(in the rows, 128 means zero)
Each run below is a few steps of one of 7 hidden systems, one row a step.
path 1, felos, 11 rows:
[[133 101 155 105 160 181 158 104 178 124 158 174  92 138 164 160 125 155
  135 102]
 [131  75 171 114 172 181 123 115 130 151 176 142 163 110 157 158  92 117
  151 125]
 [100 120 117 100 132 175 120 113 128 127 151 149 202 124 107 139  62 124
  165 165]
 [136 155 100 136 108 171 117 174  94 128 156 142 160 128  54 161  94 117
  142 147]
 [163 186 122 176 100  98 107 158  82 122 144 107 192 136  96 127 111 123
  124 131]
 [167 211 102 150  96  93 157 119 127  77 112 133 145 137 110 103 154 150
  120 126]
 [181 172 164 139 130 115 188 147 117 110 124 123  89 137 136 114 188 140
  112  87]
 [151 104 178 117 147 124 178 112 135 113 120 106 143 129 184  73 169 144
  107  98]
 [122  68 127  72 158 170 187 106 141 108 114 136 116 117 149  87 154 123
  145 138]
 [104  53 135  84 153 172 145 167 103 170 135 113 124 139 123 105 125  87
  140 140]
 [ 95  76  81 121 123 138  84 144 122 153 118 113 179 135 113  88 115  87
  118 175]]
path 2, tum (11 x 20):
[[190  78 140 108 112 114 143 180 125 152 138 162 155 117 129  87 159 119
   87 101]
 [132 101 117  97 133 102 148 106 137 120  82 156 183  94 156  70 148  87
  149 165]
 [102 127 135  69 119 156 159 144 151 185  83 173 100 138 107 121 150  96
  144 155]
 [131  99 139 132 116 149  91 165 100 188  99 111 144  83  77 131 162  96
   94 147]
 [ 91 153 101 113 119  87 115  99  96 114  75  82 127  87  87 110 134 108
  145 169]
 [107 159 112 100  97  93 138 161 123 140 105 118  42 145  77 146 133 136
  115 109]
 [147 101 121 162  96  69  89 175 116 118 114 115 106  98 123 124 150 139
   76  88]
 [112 117  98 128 112  54 121  92 141  87  76 153 110 105 174 105 129 147
  152 122]
 [124  93 134 103 112 118 120 128 163 178 111 195  64 141 153 155 126 156
  135  99]
 [147  60 141 134 127 121  58 109 139 174 132 152 159  70 137 142 123 136
  102 126]
 [101 128 111  85 141 105 104  54 148 132 121 149 145  83 119 149  83 118
  164 174]]
path 3, Lop, 11 rows:
[[ 85 119 117 132 164 154 111  88  95 132 108  63 149 102 114 117 136  89
  154 186]
 [ 62 144  98 107 130 162 131 146 130 108 124  85  74 148  72 150 111 114
  128 150]
 [109 118 117 178 120 117  87 190 108 104 144  75  90 123 108 161 125 116
   87 103]
 [105 156  90 178 108  61  97 124 119  68 109 112 118 132 154 129 102 143
  142 118]
 [125 150 110 158 110 123 119 117 167 123 126 177  69 175 165 158 126 177
  141  96]
 [157 104 159 178 145 136  85  89 145 168 155 133 137 138 190 143 139 158
  114 103]
 [123 122 127 117 165 145 119  26 152 119 147 126 169 118 162 123 107 145
  153 161]
 [108 118 147  85 172 198 149 114 166 136 180 139 121 139 120 166  96 109
  134 143]
 [108 104 159 132 149 162 109 170 124 115 167  93 193 103 115 146  86  89
  105 132]
 [101 159  95 134 109 139 138 158 110  54 124 136 178 112 100 137  76 121
  164 144]
 [140 176 129 157  94 150 152 203 104 121 141 156 117 177 109 155 107 145
  147  96]]
path 4, zar, 11 rows:
[[136 139 101 126  99  42 115 190 111 125 125 140  97 126 106 132 112  92
  116 114]
 [137 136 129 154  83  53 101 151 137 139  70 167 133 106 154 113 145 128
  114 109]
 [162 129 150 136 119 104 133 102 126 165  80 194 102  94 162 138 169 139
  166 121]
 [140 105 189  89 143 134 130  85 129 217 118 145 106 111 142 140 146 145
  135 122]
 [140  82 142  69 153 147 108  66 151 159 152 133 143  73 101 135 120 140
  106 146]
 [116  95 117  66 158 120 126 127 131 118 171 130 124  83  88 158  79  84
  135 154]
 [ 88 115 118  98 103  97  96 187 129 121 130 131 149 104  85 148  64  96
  110 128]
 [134 131  93 159  82  94  90 174 100 113  99 172 158  92 101 142 107 126
  146 129]
 [155 167 129 151  91  76 121 143  77 177  93 164 121 133 126 137 130 135
  177 125]
 [175 160 155 118  96  91 123  94 128 199 105 154 125 127 119 118 160 173
  112 113]
 [194 123 155  93 155  98 146  69 143 158 142 146 118  77 130 125 172 124
  110 132]]
path 5, Lop, 11 rows:
[[103 123 138 126 132 162 117 202 167 143 139 142 147 141 118 146 126  52
   88 140]
 [110 149 122 184 110 138 101 160 107  97  86 124 186  83 117 136 136  94
  138 152]
 [103 200 124 157  98 148 148 135  92 121  85 131 100 151 104 153 128 159
  182 130]
 [148 152 152 165 106 149 127 140 102 154 140  80  96 166 111 132 159 193
   93  81]
 [170 127 109 144 150  87 135  72 109  79 152  71 122 124 148  93 152 163
  112 113]
 [119 117 114  87 162 104 178 101 176  92 149 140  77 168 178 110 127 115
  131 122]
 [111  52 147 126 147 154 114 159 184 137 137 154 136 134 181 120 134  94
   90 115]
 [102  77 105 149 139 154  93 114 117 120  99 152 184  91 161 122 114  94
  175 172]
 [ 84 148 105 121 117 185 117 130 111 170 116 148 123 163  95 155 100 124
  184 167]
 [139 156 125 165 115 166  84 149  99 167 160  85 138 143  63 154 131 136
   90 135]
 [147 199 105 157 134  84 124 100 106  74 148  72 136 113  97 133 127 122
  119 144]]
path 6, tum, 11 rows:
[[123 132  86 185 140 161 117 112 118  67 116 158 151 120 163 143 121 126
  192 152]
 [103 155 157 150 128 159 128 126 110 188 139 131 116 199 156 153  98 150
  174 118]
 [170 140 132 164 123 175  95  92 127 153 168  99 169 140 103 124 145 181
   82 123]
 [168 164 122 126 183 104 154  63 118  95 173  94 133 121 145 125 136  97
  148 157]
 [102 154 173  92 151 138 176 156 177 109 160 110 111 172 138 138 109 105
   93 104]
 [146  99 127 163 137 192 141 173 138  61 140 134 157 100 129 133 154 121
  100 112]
 [ 97 117 128 154 152 150 155 128  81 101 108 116 145 144 179 116 114 110
  210 143]
 [103 130 128 123 107 195 138 139 118 172 130 115 127 207 115 109 123 178
  130 118]
 [196 114  87 167 143 149 107 109  96 144 171  97 147 137 109 102 171 124
  109 150]
 [112 169 121 115 164  80 150  92 146 118 142  82 133 172 160  92 130  72
  125 164]
 [117 157 131 123 133 171 158 160 201 103 135 138  91 159 120 135 164 109
   69 118]]
path 7, Vuk, 11 rows:
[[102 105 157  42 123  96 169 140 108 142 117 106  90 114  99 118 104 138
  128 106]
 [119  52  99  66 107 137 122 133 134 110 128 139 151  93  93  95 105 159
  102 123]
 [158  74  83  93 132  90 125 119  99 128 131 172 151  92 130 106 109 101
  172 153]
 [135 122 101 108  84  81 104 156 139 189 102 192 153 149 122 104 117 105
  129 143]
 [188 137 106 148 104 125  94 116 154 159 116 186 145  88 102 136 177 121
   97 146]
 [162 183 162 125 133  70 131  92 125 173 100 135 101  88 120 148 169  98
  131 142]
 [103 171 160  85  99 110 136 115 168 143  95 123  88 105  81 146 140 154
   81 111]
 [136 100 139  89 134 122 134 112 117  94 129 104  93  44  83 152 132 156
  106 107]
 [ 94  90 134  68 118  65 135 116  97 118 111 113 116  96 126 115  79 147
  155 111]
 [123  69  81  80  91 120 112 144 145 120 131 189 135 128 110 117  82 172
  129 113]
 [189  67 109 128 128  94  98 131 105 160 151 185 150  92 143 127 122 116
  145 129]]
path 8, faz, 11 rows:
[[155 168  89 130 163 135 169  74 120 120 138 136 104 160 140 115 158  97
  180 174]
 [124 150 181 116 138 137 156 176 148 181 142 105 113 187 129 119 148  87
   81 114]
 [119  96 123 154 154 172 123 119 159  74 110  98 161  89 145 103 178 109
   84 145]
 [ 72 146 125 115 162 128 164 107 105 109  99  97  80 132 136 138 123  89
  190 162]
 [ 80 110 153 132 108 169 125 187 121 150 128  85 109 179 114 129 112 158
   94  91]
 [141  81  64 184 140 148  92 113  99  73 140  92 133 115 139 109 147 146
  131 137]
 [107 165  94 131 139  80 129  98 121 147 134 113  84 198 155 123 105 114
  170 151]
 [130 125 138 157 115 154 102 165 185 152 151 140 109 181 143 141 142 139
   61  97]
 [145 101 117 186 170 123  95  97 140  99 127 132 135  84 184 143 159  86
  138 151]
 [ 65 169 174 114 147 128 131  88 147 160 112 122 113 155 159 161  91 118
  167 142]
 [122 106 161 151 133 208 106 160 138 129 167 115 122 120 107 180 115 160
   91  95]]
path 9, Vuk, 11 rows:
[[157 143 156 155 134  89 101 125 125 132 153 178 178  94 161 171  81 113
  160 120]
 [139 192 177 138  96 123 126 138 146 150 128 184 172 135 135 165  90 153
  136 104]
 [186 170 183 140 120 159 145 128 116 133 160 153 157  99 103 168 128 167
  119  94]
 [161 171 204 102 134 110 179 110  95 136 146 100 158 115 125 121 114 155
  136 100]
 [140 148 155  63 115 146 197 140 136 100 147 127 153 142  97  99 109 164
  110 103]
 [171  91 137  85 136 142 188 169  93  95 152 120 159 107 110  87 132 117
  122 114]
 [136 105 123  92 114 117 174 153  96 126  96 134 187 138 137  51 134 109
  148 141]
 [160 119  80 106 102 161 162 156 121 139 102 176 144 151 100  77 167 115
  138 154]
 [175 122 106 137 129 125 132 141  90 183 105 123 125 126 104  89 201  83
  119 161]
 [126 163 105 116 121 106 131  92 144 158  77 107 117 138 109  79 192 105
  101 172]
 [126 143  88 109 133 121 138 122 149 116 107 109  50 110  82 131 188  97
   96 150]]
path 10, felos:
[[148 193 106 113  78 104 142 109 129 146  93 187 144 150 107 113 120 164
  158 135]
 [209 152 154 134 114 134 141 138 121 175 147 146 104 122  91 142 180 154
   90  99]
 [171 140 181 103 150  76 144  73 126 143 137 102 173  90 147  95 143 126
  108 125]
 [112 136 148  38 126 137 192 113 170 102 105 145 118 100  98 108 133 131
  116 133]
 [125  68 174  95 127 149 144 198 104 148 122 121 123  81 105 133 136 108
  102  97]
 [103  73 117 106 104  95 103 130 100 132  85 127 191  95 136  79 104 128
  145 143]
 [124 118  63  92  87 116 127 146 114 150  91 172  89 134  78 115 134 132
  151 150]
 [163 120 132 145 109  81  90 160 103 210 136 124 105 144 110 127 151 111
   92 117]
 [140 152 112 122 122  59  98  62 176 142 106 133 145 108 142 101 152 118
   94 154]
 [118 162 155  90 135 119 154 110 170 139 100 148  52  96 107 167 163 109
  117 128]
 [ 97 100 214 126 129 127 105 139 138 167 111 102 124  92 145 152 126 142
   89  88]]
path 11, zar (11 x 20):
[[ 91 159 127 142 116  92  97  70 152 101  86 153 127  91 154 163  99 155
  164 136]
 [143 132 169 140 128 144 119 134 113 158 149 156  67 113 124 207 110 167
  152  86]
 [143 100 173 142 133 106  77  92 103 169 162  97 172 105 146 138  90 165
  117 109]
 [154 142 111  91 136 110 137  71 144  90 171 168 158 110 125 145  69 161
  158 132]
 [160 134 163 107 137 117 141 187 131 145 195 158 128 141 119 167  82 103
  117  97]
 [140 136 155 139 109 107 106 151 140 124 130 144 238 103 138 111 101 110
  100 129]
 [157 178 130 120 114 141 172 135 115 105 111 195 167 110 116 135 120 115
  187 145]
 [153 160 187 112 110 147 162 179  89 196 125 127 141 146  93 126 144 124
  122 110]
 [172 132 130 112 111 131 136  99 111 132 113 108 199  92  94  71 166 146
   96 146]
 [159 142 109  66 147 113 204 121 110 100 129 136 102 116  98  99 151  98
  153 146]
 [107  96 152  77 112 111 156 192 141 147 107 106 111 138 109  89 147 101
   69 107]]
path 12, faz, 11 rows:
[[141 174 108 119  91 149 126  97 122  96 108 142 182  85  69 129 121 176
  131 146]
 [183 180 129 110 115  86 164 155  73 129 141 132  95 111  72 146 133 125
  145 111]
 [160 140 156 108  90  69 150 144 128 122 110 121 162 121 127  76 141 161
   78  88]
 [167 117 101  91 123 120 177  97 150  82 102 179 104  89 130 103 170 150
  135 123]
 [140  90 158  68 132  97 172 158 108 183 105 159  95 126 138 109 141  99
  150 114]
 [119  63 132  83 108 163 118 126 143 163  94 144 174 105 115  80 146 148
   94 136]
 [135  99  73  91 136 148 123 104 105 141 116 144 113  87  74 125 146  99
  160 182]
 [103 140 125  94  98  91 109 164 109 191 110 102 129 142  72 116 114  96
  102 147]
 [124 134  81 140  86 122  87 135 151  99  95 125 136  91  74 120 158 146
   68 136]
 [131 155 100 139 115  55 121 123 100 118  83 132  65  93 113 145 148 111
  154 135]
 [105 128 165 119  82  82 113 139 138 170  83 130  95 133 134 127 129 182
   98  81]]
path 13, gekaz (11 x 20):
[[140 114  64 116 149  89 127  66 120  63 142 129 132 100 138 111 110 133
  166 154]
 [ 99 135 124  86 120  87 140 165 175 129 142 170  70 162 134 158  86 112
  123 106]
 [143  72 142 170 111 126  79 167 152 135 122 161 173 102 165 125 135 127
   85 102]
 [140 144 128 138 143 134 132  72 121 134 101 181 162 100 161 138 127 112
  206 168]
 [112 169 176  94 111 158 131 131 145 198 137 150 106 148  87 177 106 149
  121 116]
 [176 110 143 154 131 144  90 121 103 133 164  88 182  78  94 131 137 146
   78 119]
 [130 174 114  98 150  92 171  85 111  65 136 112 147  99 111 124 101 111
  167 156]
 [104 143 145  91  99 118 160 200 154 100 128 140  84 145  97 146 106 138
   92  82]
 [167  75 130 171 117 113 118 171  90 102 116 133 163  96 161  99 151 136
  121  95]
 [130 143 116 100 123 114 173  90 111 133  93 176 137 149 160  96 122 140
  207 145]
 [150 120 139  97 107 162 135 156 148 203 143 161  91 168  97 137 146 153
   92 108]]
path 14, gekaz (11 x 20):
[[121 123  85 151 133 144 114 135 125 115 112 156  42 109 111 180 154 112
  157 140]
 [ 89 112 170 145 122  77  78 131 102 188 122  85 126 144 154 138  94 132
  127 106]
 [122 121  82 145 113 151  89  56 165  95 116 144 144 112 133 122 131 194
  121 140]
 [154 139 123 134 165 105 122 112 127 143 180 149  56 128 132 193 110 100
  157 127]
 [ 93 117 181 119 123 101  98 125 171 136 143 111 180 129 160 127  79 137
   82 103]
 [143 118 101 153 141 180 125 105 157  58 130 179 150  74 135 157 135 138
  146 140]
 [118 151 182 119 146 117 148 161  97 160 148 142 112 135 137 181  76  98
  181 114]
 [118 127 155 133  86 167 114 139 134 124 129 126 204 133 115 114  97 194
   94  98]
 [199 152  89 152 146 151 151 112  91  90 167 154 135 109 106 143 140 131
  173 142]
 [128 179 176  88 125  80 174 156 125 152 153 113 136 178 123 116  92 111
  124 105]
 [160 117 122 137 105 163 146 153 160  81 122 139 171 117 119  90 172 153
   64 105]]

Which system made each run below?
path 15:
[[110 179 149 107 109 110 113 125 195 124 148 158 178 131 116 151  76 124
   91 127]
 [155 154 147 145 120 143 127 150 140  92 122 176 140  52 100 188 130 123
  127 114]]

felos
path 16, 2 rows:
[[172 185  93 118 142 129 153  66 116 110 153 153 139 125 105 136 126 131
  179 165]
 [139 176 178  96 134 109 163 164 140 164 166 101  96 162  92 144 125 107
   82 103]]

zar
path 17, 2 rows:
[[130  80  90  88 134  87 124 122 194  96 139 180  86 113 151 130 119 114
  102 117]
 [101  74 143 134 144 112  99 170 158 150 121 171 112 115 179 157 114  66
  134 125]]

zar
path 18 (2 x 20):
[[120 102 182 170 145 150 138 153 126 159 131 130 133 176 207 124 134 124
  142  95]
 [114  96  99 145 125 181 110  78 134 113 115 119 195 140 153  78 133 167
  134 152]]

Lop
path 19, 2 rows:
[[128 137  79  83 140 125 146  77 146  85 134 139  63 105  90 146 129 152
  141 142]
 [129  88 150 121 139  87 113 195 118 150 171 124  86 129 132 164  95  91
  108  95]]

tum
path 20, 2 rows:
[[109  87 103  61 115  67 120 100 106 119 114 120 115  88 100 112  88 150
  145 132]
 [119  95  85  74  82 104 115 160 139 138 130 174 106 132  83 129  86 161
  116 111]]

faz
path 21, 2 rows:
[[139  43 138 117 173 138 126 134 122 138 147  98  70  95 140 132 166 103
  105 116]
 [ 64  75 109 100 139  80 101 116 126 123 104  96 138 115 154 100  92  91
  144 155]]

Lop
path 22 (2 x 20):
[[124 114 130  91 101 115 114  92 151 163  85 210 129  89 130 146 111 159
  162 131]
 [148 106 161  91 118 116  96 116 118 209 128 171 131  77  98 167 109 134
  137 129]]

tum
path 23 (2 x 20):
[[147 141 115 112 164 176 165 125 153  58 191 137 154 116 108 147 105 114
  127 138]
 [126 148 145 123 147 112 173 187 106  93 153 119 169 146 143 119  91  65
  154 129]]

faz
path 24, 2 rows:
[[119 147 189  95 146 113 150 124 136 111 174  66 147 127 116 132  88 141
   84  98]
 [137 106 110 121 140 157 163 142 141  21 147 123 148  92 125 119 124 139
  113 112]]

gekaz
path 25, 2 rows:
[[101 191 149 141 144 139 130 123 190 108 112 142 116 106 123 175 143  77
  109 152]
 [ 93 149 198 159 134 138 132 169 114 110  96  98 122  82 135 176 131 107
  127 105]]

faz
path 26:
[[149 163 153 144 115 156 135 137 122 143 156 186 169 156 143 166  75 158
  177 113]
 [180 166 166 148 126 159 125 131 112 177 178 142 196 150 117 142 112 141
  123 120]]

zar
path 27, 2 rows:
[[155  92 134 195 151 120 118 161  90  87 157 104 145 121 182 130 133 111
  136  99]
 [ 88 153 134 130 115 120 150 105 132 109 106 138 161 185 187  99  87 160
  178 120]]

zar
path 28:
[[107 130 113 146 145 169 111 152 139 132 158 145 194 162 141 139  86  74
  150 166]
 [116 195 117 168 119 190 120 132 133 136 133 136 179 164 104 146 119 115
  145 168]]

tum
path 29 (2 x 20):
[[158  80 112 106 126  74 122 193 109 137 157 112  98 115 102 118 129  93
   84 104]
 [116  96 109 126 106  80 109 104 155 102  74 142 171  94 166  75 145 128
  108 131]]

Vuk
path 30 (2 x 20):
[[151 109 114  74 135 104 118 120 199 144 171 165 102 129 114 139 123 116
   68 122]
 [133 115 170 110 157  93 113 139 163 145 138 163 137  69 145 168 115  57
  118 136]]

felos
path 31, 2 rows:
[[115 161 143 104 124 145 124  58 183 146 117 173 185 130 143 127 109 151
  139 156]
 [164 150 152 125 147 173 124 135 150 151 172 153 104  95  82 198 142 110
  105 128]]

gekaz
path 32 (2 x 20):
[[137 129 109 155 135 163 150 164 100  64 163 145 181 140 139 133  82 124
  173 124]
 [128 171 136 149 104 151 151 182  99 138 143 133 174 205 131 110  97 137
  148 117]]

zar
path 33, 2 rows:
[[123 115 140  80 144 157 121 116 185 126 164 119 107  94  80 161 128 125
   60 127]
 [109  92 126 130 162 112 107 147 113  78 148  89 144  62 121 149 104  70
  123 144]]

zar
